Small tables with named rows and columns. After each table, cells are looked up by row and column.

vuner.csv
,lododur,paf,ziv,paziv,lare,kepaza,nidesir
bet,57,222,178,245,103,161,232
ripa,223,246,97,174,171,172,87
dup,225,225,148,115,62,158,155
mig,69,247,209,56,208,161,126
dutepi,89,211,55,68,225,172,213
fis,184,102,143,73,150,221,137
febeg,168,54,73,100,238,197,222
gumumon,238,94,231,195,244,137,143

bet, lare: 103
ripa, kepaza: 172
fis, lododur: 184
bet, nidesir: 232
febeg, lododur: 168
dup, lododur: 225

lipuv:
,tekenir,tak
pegime,-35411,2934
ronup,31361,-9835
fifiper,25395,-22815
rap,60788,-67367
rete,54740,34130
nek,24191,73431
zut,39770,-27855
poze,58947,11981
zof,-21999,40187
guram,67161,50258
nid,-24989,-46450

What is the tekenir of ronup in lipuv?
31361
What is the tekenir of nid in lipuv?
-24989
What is the tekenir of pegime in lipuv?
-35411
What is the tekenir of poze in lipuv?
58947
What is the tak of ronup in lipuv?
-9835
What is the tekenir of rap in lipuv?
60788

Table vev
         kirat  muluza  sidepi  vov
zunovu      20     130     121  199
bebulo     200     192     177  144
tebaza     192      61     203  127
zozefoz    165      13     189   23
padi        64      15     218  205
zusup      191     183     148  171
ripadi      11      96      66  192
mide        44     150     181  220
tol          7      30      12   43

bebulo, kirat -> 200
tebaza, muluza -> 61
zunovu, sidepi -> 121
bebulo, muluza -> 192
padi, muluza -> 15
tebaza, kirat -> 192
padi, kirat -> 64
zozefoz, muluza -> 13
zusup, muluza -> 183
tol, vov -> 43
tebaza, vov -> 127
padi, vov -> 205
Row with the largest muluza: bebulo

luk:
fields: mimeni, tedid, peb, bif
netoze: [0.033, 0.027, -0.654, -0.482]
zinot: [0.549, 0.316, -0.568, -0.053]
niku: [0.205, 0.123, -0.654, -0.654]

What is the tedid of netoze in luk?
0.027
What is the peb of niku in luk?
-0.654
What is the tedid of niku in luk?
0.123
What is the mimeni of zinot in luk?
0.549
What is the tedid of zinot in luk?
0.316
What is the bif of niku in luk?
-0.654
What is the bif of netoze in luk?
-0.482
Row with the largest bif: zinot

Table faroku
	bepe	fegula
pufipi	177	159
zigovuf	208	78
mel	56	153
reru	118	123

What is the bepe of pufipi in faroku? 177
What is the fegula of pufipi in faroku? 159
What is the bepe of zigovuf in faroku? 208
What is the bepe of reru in faroku? 118
What is the fegula of zigovuf in faroku? 78
What is the fegula of reru in faroku? 123
What is the bepe of mel in faroku? 56

mol:
	mek	fitekuv	boginem	sekezu	fazede	toratu	dozezot
gasiked	148	105	213	167	89	119	229
dirodam	131	180	67	118	206	187	59
befi	143	186	75	122	197	177	69
rer	138	182	70	127	206	182	64
demuz	231	196	122	212	162	98	137
fidifud	69	75	183	98	101	181	173
guko	136	185	74	125	205	184	66
gitu	118	173	84	111	191	179	83
kuzetu	229	184	123	205	159	93	131
nesiped	152	103	210	164	88	117	227
tidobam	117	172	84	114	191	185	78
ginibef	30	50	185	62	105	214	150
zubif	107	158	109	106	178	183	109
gav	237	205	115	216	165	94	137

mek of demuz: 231
fitekuv of fidifud: 75
sekezu of rer: 127
toratu of gav: 94
dozezot of gasiked: 229
sekezu of ginibef: 62
fazede of gav: 165
fitekuv of nesiped: 103
mek of gav: 237
Which row has the largest toratu? ginibef

tekot =
,rono,mim,muf,bavavum,zis,tet,rel,vezeveg,vabuna
mirun,113,75,120,103,153,109,137,143,163
dobi,53,39,173,170,211,179,133,81,230
muz,104,111,98,118,125,114,99,125,127
meb,50,48,168,161,211,178,122,75,230
pufu,60,61,147,152,211,175,118,75,234

mirun, rel: 137
mirun, tet: 109
muz, tet: 114
meb, rel: 122
pufu, tet: 175
muz, vezeveg: 125
meb, zis: 211
pufu, muf: 147
pufu, vabuna: 234
meb, tet: 178
muz, rono: 104
mirun, muf: 120
meb, vabuna: 230
dobi, tet: 179
Row with the largest tet: dobi

kor =
        sadaput  det  lobekid  finoz  vuziko  dum  vosuzom
gok         -54   46       60     14       3   49      -21
nolid        -7   22       40     48     -65   15       39
ridugi        4   11       26     46     -71    2       44
dit         -59   19       15    -40      57   27      -67
todila      -56   47       59     11       8   50      -25
fatok        17   -5        7     40     -75  -14       47
dotup        34  -15       -1     51     -99  -27       68

lobekid of nolid: 40
sadaput of nolid: -7
det of ridugi: 11
lobekid of todila: 59
sadaput of ridugi: 4
vosuzom of ridugi: 44

lerat
         dapa  tufep  datu  nogabep  pofele  kob  zuru  doviz  rumes  tov
davotaz   181    164    35      122     166   99    99    123    116   82
zusinam    29     39    85      137      52  162    39     28     83   56
voke      170    184   103      159      27  115   192     99    190   84
talir      95     93   187       33      36  149    82     38     94  110
rir       166     38    49       54      89   73   133     28     59   62
lafeko     68    120    78       76     147  182   153    111    177   85
nura       39    143    31       40      54   75    73    184    178   36

rumes of voke = 190
dapa of talir = 95
doviz of rir = 28
zuru of talir = 82
tufep of zusinam = 39
datu of lafeko = 78
dapa of davotaz = 181
tov of zusinam = 56
nogabep of nura = 40
nogabep of talir = 33
zuru of zusinam = 39
doviz of zusinam = 28
datu of zusinam = 85
nogabep of lafeko = 76
nogabep of voke = 159

Table pufir
,zeli,tud,por
balaket,742,559,492
borum,794,416,197
fos,724,488,433
safodub,611,693,730
tamuvur,345,964,989
savekag,371,676,503
dogofog,691,601,593

borum, tud => 416
safodub, por => 730
dogofog, por => 593
borum, por => 197
dogofog, tud => 601
balaket, zeli => 742
tamuvur, tud => 964
savekag, zeli => 371
fos, por => 433

Table loke
         dami  setot  sosedat  bipedu  nodoke  bez  gen  zipuso
zug        32     52       30      39      58   46   32      50
loduba     45     32       30      33      62   39   33      23
zer        28     32       30      38      52   36   32      33
pipemo     31     34       30      37      37   39   37      42
pog        39     32       30      38      38   45   44      51
bobudu     76     63       30      37      67   46   35      50
dat        37     40       30      39      36   38   37      36
nukip      33     39       30      38      37   38   35      35
fuv        42     37       30      46      45   47   45      44
bubupi     33     36       30      38      48   37   32      29
sas        33     32       30      37      38   41   40      48
satolid    32     42       30      44      59   47   38      48
valir      34     27       30      38      42   40   44      61

What is the zipuso of zug in loke?
50
What is the zipuso of pipemo in loke?
42
What is the dami of dat in loke?
37
What is the sosedat of bubupi in loke?
30
What is the bez of valir in loke?
40
What is the setot of valir in loke?
27
What is the dami of pog in loke?
39
What is the nodoke of pipemo in loke?
37
What is the zipuso of sas in loke?
48
What is the setot of sas in loke?
32
What is the zipuso of fuv in loke?
44
What is the dami of loduba in loke?
45
What is the bez of pog in loke?
45
What is the zipuso of nukip in loke?
35
What is the nodoke of zug in loke?
58
Row with the largest setot: bobudu

